(in the rows, 128 means zero)
Rotation paths and how fast each direction turns (degrees a step):
Each turn is a multiple of 5 degrees from 10 to 175, or 0.
Each row of a path follows its step; steps can be skipped.
Rotation 1:
step 0: [136 127 130 109 121 128 132 128 133 127 134 124 132 133 127 118 124 127
 127 130 123 131 128 129 130 134 132 132 126 128 113 124 131]
step 1: [126 131 130 127 133 137 136 123 137 127 128 135 128 132 122 131 129 119
 121 130 132 125 127 120 136 123 122 128 126 112 131 134 135]
step 2: [134 135 142 123 127 127 125 129 121 124 124 125 136 136 128 119 129 124
 120 122 130 129 128 131 133 136 137 130 128 130 122 125 135]
step 3: [131 126 127 127 133 135 126 130 148 131 136 130 134 125 129 133 135 119
 121 124 127 126 130 123 134 127 123 125 119 125 123 125 129]
step 4: [133 133 133 120 118 128 136 126 126 130 124 122 133 134 127 124 127 126
 133 122 133 135 127 113 134 133 132 133 129 129 123 131 140]
step 5: [125 122 138 127 131 134 129 128 133 123 137 136 131 126 122 130 127 116
 121 118 130 124 118 129 131 126 124 131 128 118 121 123 126]
step 6: [132 137 135 125 124 126 134 131 132 129 121 125 133 130 135 121 131 120
 120 125 124 141 135 120 123 135 136 123 124 121 128 130 132]
step 7: [123 127 135 137 132 135 124 131 133 126 134 130 134 129 133 137 128 123
 124 119 136 129 121 120 138 123 122 127 127 134 123 124 137]
step 8: [135 123 129 119 120 123 133 134 126 133 133 125 138 123 127 122 126 123
 127 125 126 137 127 118 121 138 130 129 129 125 117 120 130]
Directions:
[127 131 131 129 130 128 125 127 123 129 128 126 130 127 126 130 125 130
 129 126 129 125 128 127 129 127 127 131 131 126 128 125 130] -> 130
[130 129 125 130 131 128 131 127 130 132 127 127 128 127 130 127 128 127
 129 128 128 129 132 125 126 128 128 131 127 124 131 130 129] -> 140
Rotation 2:
step 0: [132 126 116 134 124 123 125 130 136 130 126 134 125 128 123 128 133 120
 135 132 128 135 125 122 129 129 128 127 129 125 133 125 141]
step 1: [119 132 133 126 123 125 128 131 121 120 120 130 129 125 125 120 137 129
 130 119 131 125 126 125 134 128 137 128 129 121 121 127 130]
step 2: [131 123 126 119 125 125 128 132 128 125 127 127 118 122 126 126 119 121
 131 131 129 128 120 124 128 120 124 124 127 130 128 126 142]
step 3: [129 132 127 135 125 119 128 131 116 123 124 128 127 123 123 126 138 130
 134 132 129 132 124 136 133 136 133 125 128 129 129 124 131]
step 4: [122 128 123 123 124 133 141 136 131 122 125 127 116 132 126 124 125 126
 130 124 127 124 126 128 130 129 130 129 121 128 127 132 136]
step 5: [129 132 123 129 132 126 123 130 129 129 129 130 128 122 127 120 135 123
 132 141 129 135 129 126 133 131 135 129 134 126 130 129 142]
step 6: [124 128 132 124 125 137 132 133 117 120 121 132 132 123 124 125 129 129
 135 123 132 122 124 129 135 127 126 129 121 125 127 134 132]
step 7: [132 119 127 122 128 130 123 132 129 125 125 123 118 125 129 126 130 124
 126 138 128 135 120 130 121 129 131 130 127 133 132 132 140]
step 8: [132 127 126 136 129 131 130 133 112 122 132 130 128 131 125 127 135 136
 135 129 125 130 128 125 134 135 131 131 125 123 124 128 134]
Directions:
[128 129 128 128 124 131 129 127 125 129 131 127 128 129 128 130 125 129
 129 125 128 124 130 127 131 127 127 130 125 126 128 127 131] -> 160
Rotation 3:
step 0: [131 130 135 132 122 139 126 123 126 135 117 134 124 126 124 123 125 135
 131 120 126 123 123 140 124 125 130 135 128 119 124 129 129]
step 1: [125 127 126 132 122 138 133 128 130 141 124 135 130 129 118 125 127 126
 135 125 126 131 121 128 121 123 131 135 121 124 133 132 139]
step 2: [130 131 128 139 129 138 132 135 125 134 133 127 126 136 121 128 121 126
 134 131 128 123 131 125 122 125 131 129 124 135 127 138 142]
step 3: [139 131 129 136 128 131 137 138 121 131 128 121 128 126 123 126 124 124
 132 132 119 122 136 133 122 139 126 130 129 128 122 132 133]
step 4: [139 123 133 129 133 128 136 130 122 125 126 131 124 125 119 123 131 127
 120 128 123 132 134 139 121 136 120 138 124 132 130 129 132]
step 5: [130 124 127 129 131 134 120 125 126 124 129 136 131 129 121 128 127 120
 125 130 135 134 129 136 121 144 126 138 123 133 136 131 130]
step 6: [126 130 128 126 130 134 121 134 127 121 125 133 128 130 115 129 129 125
 137 141 135 124 127 128 124 137 128 130 118 135 131 125 122]
step 7: [134 128 128 127 128 120 120 138 123 126 123 130 122 132 125 120 132 119
 131 140 134 124 130 127 119 128 129 124 122 127 125 117 128]
step 8: [142 127 129 118 132 118 125 134 132 132 129 130 129 128 124 128 129 116
 128 131 136 132 138 122 124 126 123 127 129 126 133 122 129]
Directions:
[126 130 125 130 126 127 128 129 129 128 128 130 130 130 128 127 129 128
 130 131 132 126 123 130 129 126 127 128 124 127 129 130 128] -> 70
Rotation 4:
step 0: [127 118 127 118 124 132 125 122 127 128 128 130 132 135 121 121 129 121
 121 134 130 133 133 124 130 125 138 121 129 125 134 115 128]
step 1: [127 127 131 131 124 130 128 119 131 127 113 118 129 133 128 126 125 134
 133 126 135 130 141 135 132 129 121 126 124 126 134 130 133]
step 2: [128 125 124 125 132 142 135 124 126 126 127 119 123 132 126 129 132 129
 127 132 121 131 121 126 125 126 131 125 135 119 142 120 126]
step 3: [130 115 121 133 125 127 131 134 133 116 120 127 136 123 134 122 131 127
 130 126 130 132 134 137 128 127 129 126 128 120 132 134 134]
step 4: [125 128 129 125 124 134 126 123 133 127 137 130 124 142 131 128 133 125
 131 133 132 139 119 130 130 124 133 127 122 125 142 130 133]
step 5: [135 121 124 125 118 136 134 122 133 124 119 132 125 124 119 124 124 121
 127 129 132 124 135 131 128 129 130 115 122 129 131 133 133]
step 6: [127 122 128 128 131 131 122 117 133 128 133 113 128 133 137 128 123 127
 130 129 125 127 124 135 132 123 124 117 125 130 136 120 129]
step 7: [127 126 125 119 125 132 138 129 130 118 125 134 131 120 128 126 123 137
 127 129 133 130 132 126 125 130 124 120 126 120 139 117 131]
step 8: [135 119 127 131 130 127 135 128 130 134 126 120 129 138 139 128 132 132
 128 128 131 135 129 135 128 125 140 124 116 123 130 125 127]
Directions:
[128 129 127 125 125 127 127 126 125 131 131 128 129 127 129 128 125 127
 127 130 131 125 130 129 130 128 126 124 127 131 128 125 128] -> 55
[128 129 126 128 129 127 132 133 127 128 130 128 129 126 131 130 129 129
 127 130 124 132 130 129 129 125 126 127 128 127 129 127 130] -> 80
Rotation 5:
step 0: [130 125 135 117 133 131 133 126 124 119 134 119 125 123 129 123 123 125
 128 128 137 132 130 133 127 128 125 127 132 121 112 129 128]
step 1: [130 133 144 123 133 127 131 129 128 124 133 124 129 131 128 124 131 129
 131 137 124 138 130 123 121 131 133 122 138 135 122 132 124]
step 2: [130 124 135 125 130 125 129 132 129 132 130 126 116 133 126 140 139 127
 136 134 120 128 125 121 128 126 129 132 135 140 133 128 133]
step 3: [132 118 127 133 132 133 136 130 135 133 122 121 118 127 134 131 129 120
 129 131 129 124 126 129 131 117 118 134 129 133 136 121 125]
step 4: [119 129 127 131 130 125 128 130 124 135 125 117 127 121 133 117 118 132
 130 132 125 130 131 131 131 118 119 131 132 123 136 124 119]
step 5: [120 131 128 128 124 130 130 127 112 128 129 120 130 119 123 124 136 137
 130 133 125 127 130 127 136 122 134 124 130 117 127 126 127]
step 6: [134 141 125 126 127 138 137 130 123 120 131 127 125 125 120 136 135 131
 134 127 130 124 133 127 125 123 128 120 131 124 121 121 131]
step 7: [136 132 126 129 135 127 124 133 134 129 126 128 121 135 121 131 123 131
 131 124 133 129 134 133 127 126 129 116 141 136 123 119 126]
step 8: [126 119 121 128 132 123 121 135 131 128 129 132 122 123 134 127 129 128
 126 124 129 137 128 127 135 121 135 127 143 140 127 130 126]
Directions:
[129 129 129 131 127 128 129 127 129 131 129 129 126 123 129 129 125 129
 125 130 127 128 126 130 128 127 129 131 128 125 132 129 129] -> 60
Rotation 6:
step 0: [131 123 131 122 125 127 127 126 135 134 119 122 127 131 126 140 138 129
 131 139 125 128 133 129 131 116 126 126 124 130 124 121 120]
step 1: [120 119 131 131 121 128 123 131 125 129 127 133 123 136 131 123 137 120
 122 122 119 122 129 126 126 119 131 132 125 116 120 127 130]
step 2: [124 127 132 131 128 124 113 118 132 125 116 126 126 132 123 134 127 123
 126 131 131 131 129 124 125 123 119 126 119 135 126 131 137]
step 3: [133 122 126 124 131 128 125 131 132 129 129 134 132 126 135 139 134 112
 118 124 120 126 128 130 125 126 122 124 138 124 127 130 134]
step 4: [127 127 137 124 127 119 128 114 136 129 121 125 125 125 134 138 128 132
 132 131 126 125 136 127 126 122 121 131 125 118 131 119 126]
step 5: [121 118 126 134 132 130 120 132 129 127 123 132 120 124 129 122 134 126
 126 129 124 123 127 124 119 128 127 130 135 111 130 130 138]
step 6: [130 125 125 134 128 123 121 126 136 127 116 125 124 124 127 137 135 125
 132 136 125 129 132 124 123 129 125 134 126 143 137 123 134]
step 7: [134 125 129 124 133 127 130 135 127 129 123 127 130 126 137 131 139 113
 129 128 120 124 129 126 125 129 134 135 135 122 118 121 129]
step 8: [125 127 129 126 126 122 121 116 138 128 127 120 112 134 130 130 131 124
 133 130 135 127 134 126 127 131 128 133 121 124 122 121 126]
Directions:
[130 128 126 129 132 124 129 129 127 127 129 131 126 127 127 129 127 127
 130 127 130 125 128 131 129 124 130 126 126 128 128 128 129] -> 0
Rotation 7:
step 0: [131 126 127 125 124 123 128 138 142 134 133 124 123 131 129 125 129 127
 124 131 129 130 133 122 132 123 125 131 125 125 120 126 127]
step 1: [135 118 130 129 124 130 133 129 118 126 123 119 131 125 131 130 132 126
 129 129 134 129 130 135 120 128 128 129 122 125 129 121 134]
step 2: [119 125 125 126 131 122 127 128 131 135 128 127 118 126 122 127 123 136
 131 128 129 129 139 121 129 123 125 131 124 124 130 128 128]
step 3: [132 122 130 133 120 131 124 133 133 126 136 126 130 122 134 130 128 126
 122 136 135 131 126 134 125 122 123 124 124 127 125 121 129]
step 4: [129 126 126 128 126 122 135 132 124 133 118 122 123 124 123 125 119 127
 130 133 130 125 132 125 127 134 131 135 121 127 125 129 137]
step 5: [122 123 133 130 132 127 126 127 132 128 133 134 124 125 134 136 131 128
 131 129 140 130 134 124 125 127 124 123 121 126 131 121 128]
step 6: [132 128 130 128 116 125 130 134 130 132 127 124 124 129 123 127 125 128
 115 137 125 128 128 121 122 123 127 133 127 127 124 122 131]
step 7: [127 119 132 120 130 130 131 133 127 130 129 122 126 127 125 130 131 121
 136 126 138 129 134 134 129 131 130 127 119 130 126 126 133]
step 8: [127 128 126 132 122 126 128 125 128 127 124 129 120 130 131 132 129 131
 127 132 129 127 137 118 124 117 116 131 125 123 131 129 131]
Directions:
[130 129 127 128 129 128 125 132 127 128 127 125 130 129 128 127 129 125
 131 130 125 126 127 128 130 130 126 129 122 129 128 126 127] -> 115
Rotation 8:
step 0: [131 133 126 126 135 131 125 134 124 128 131 125 137 129 132 132 124 127
 126 126 134 138 126 132 134 136 121 134 137 123 124 123 123]
step 1: [137 131 124 124 140 127 133 124 129 130 130 131 132 129 132 125 125 134
 126 134 133 131 121 129 141 123 131 128 123 133 125 129 124]
step 2: [126 131 127 127 132 123 129 120 126 133 132 123 128 122 141 133 124 126
 118 124 140 135 127 128 129 131 129 127 124 124 132 133 133]
step 3: [126 129 124 124 136 132 131 132 125 124 131 121 135 124 123 135 120 124
 126 138 128 130 120 125 129 130 136 135 124 131 130 135 136]
step 4: [123 140 121 124 136 128 123 128 126 140 127 131 131 125 127 121 118 132
 124 132 125 129 128 123 121 125 129 126 130 121 131 132 129]
step 5: [131 132 132 125 136 128 117 139 132 123 129 131 127 119 130 129 122 126
 127 130 131 133 118 128 132 133 125 125 136 121 131 130 129]
step 6: [125 132 125 132 141 128 129 128 133 127 118 133 125 125 135 123 119 135
 127 134 129 127 126 129 135 132 125 134 125 135 126 130 125]
step 7: [135 132 133 139 128 130 127 127 129 130 131 124 126 125 135 126 116 128
 118 122 131 130 126 136 130 129 131 130 127 125 132 140 126]
step 8: [126 132 129 131 130 129 134 124 123 124 134 124 131 120 125 129 119 131
 119 135 124 124 117 129 129 139 131 127 130 135 124 125 130]
Directions:
[130 126 127 126 129 129 128 127 128 124 131 129 125 127 127 127 127 129
 129 131 126 127 125 125 129 126 131 126 128 133 126 129 126] -> 160
[124 130 129 125 127 129 127 127 129 129 129 128 129 127 125 126 129 127
 131 128 126 129 125 125 124 128 129 129 131 128 131 128 130] -> 65
[126 131 129 129 126 127 126 129 130 125 130 126 126 126 126 134 128 129
 126 126 131 129 129 126 129 130 128 126 130 129 127 125 128] -> 135
Rotation 9:
step 0: [128 122 124 132 129 133 134 131 133 118 128 126 128 132 125 129 137 131
 124 127 128 127 130 134 120 128 125 131 127 121 137 119 117]
step 1: [128 137 125 125 125 135 131 128 125 131 126 131 133 129 128 127 122 129
 128 126 125 118 123 122 129 128 124 118 132 131 136 136 117]
step 2: [127 116 121 126 124 129 140 126 129 124 137 119 122 127 130 129 126 130
 122 128 132 121 123 131 130 127 127 129 130 121 125 123 124]
step 3: [130 130 120 123 130 128 128 128 126 138 131 130 134 131 132 128 123 133
 125 134 126 128 129 135 117 126 125 129 129 129 141 134 121]
step 4: [127 132 119 125 127 133 129 125 130 116 136 130 127 124 132 129 135 130
 126 125 127 112 128 129 130 132 133 131 129 125 132 122 127]
step 5: [132 120 121 119 134 131 126 126 132 135 124 129 128 130 126 134 125 131
 132 126 136 128 127 128 125 127 125 122 134 128 131 125 113]
step 6: [122 132 122 126 130 125 141 135 134 120 130 126 131 134 128 124 132 129
 123 130 124 121 123 129 133 132 125 134 131 128 137 130 122]
step 7: [130 126 128 130 123 135 130 124 121 133 128 126 132 125 135 132 127 122
 123 125 130 120 129 129 119 128 123 122 126 122 130 126 113]
step 8: [129 127 119 126 124 131 138 128 129 120 138 130 125 129 127 125 122 141
 133 128 130 126 122 126 130 127 128 127 128 127 139 132 125]
Directions:
[130 128 129 130 129 130 131 126 128 128 128 129 124 129 129 128 131 126
 126 126 127 126 125 132 129 130 131 130 129 131 125 129 128] -> 155
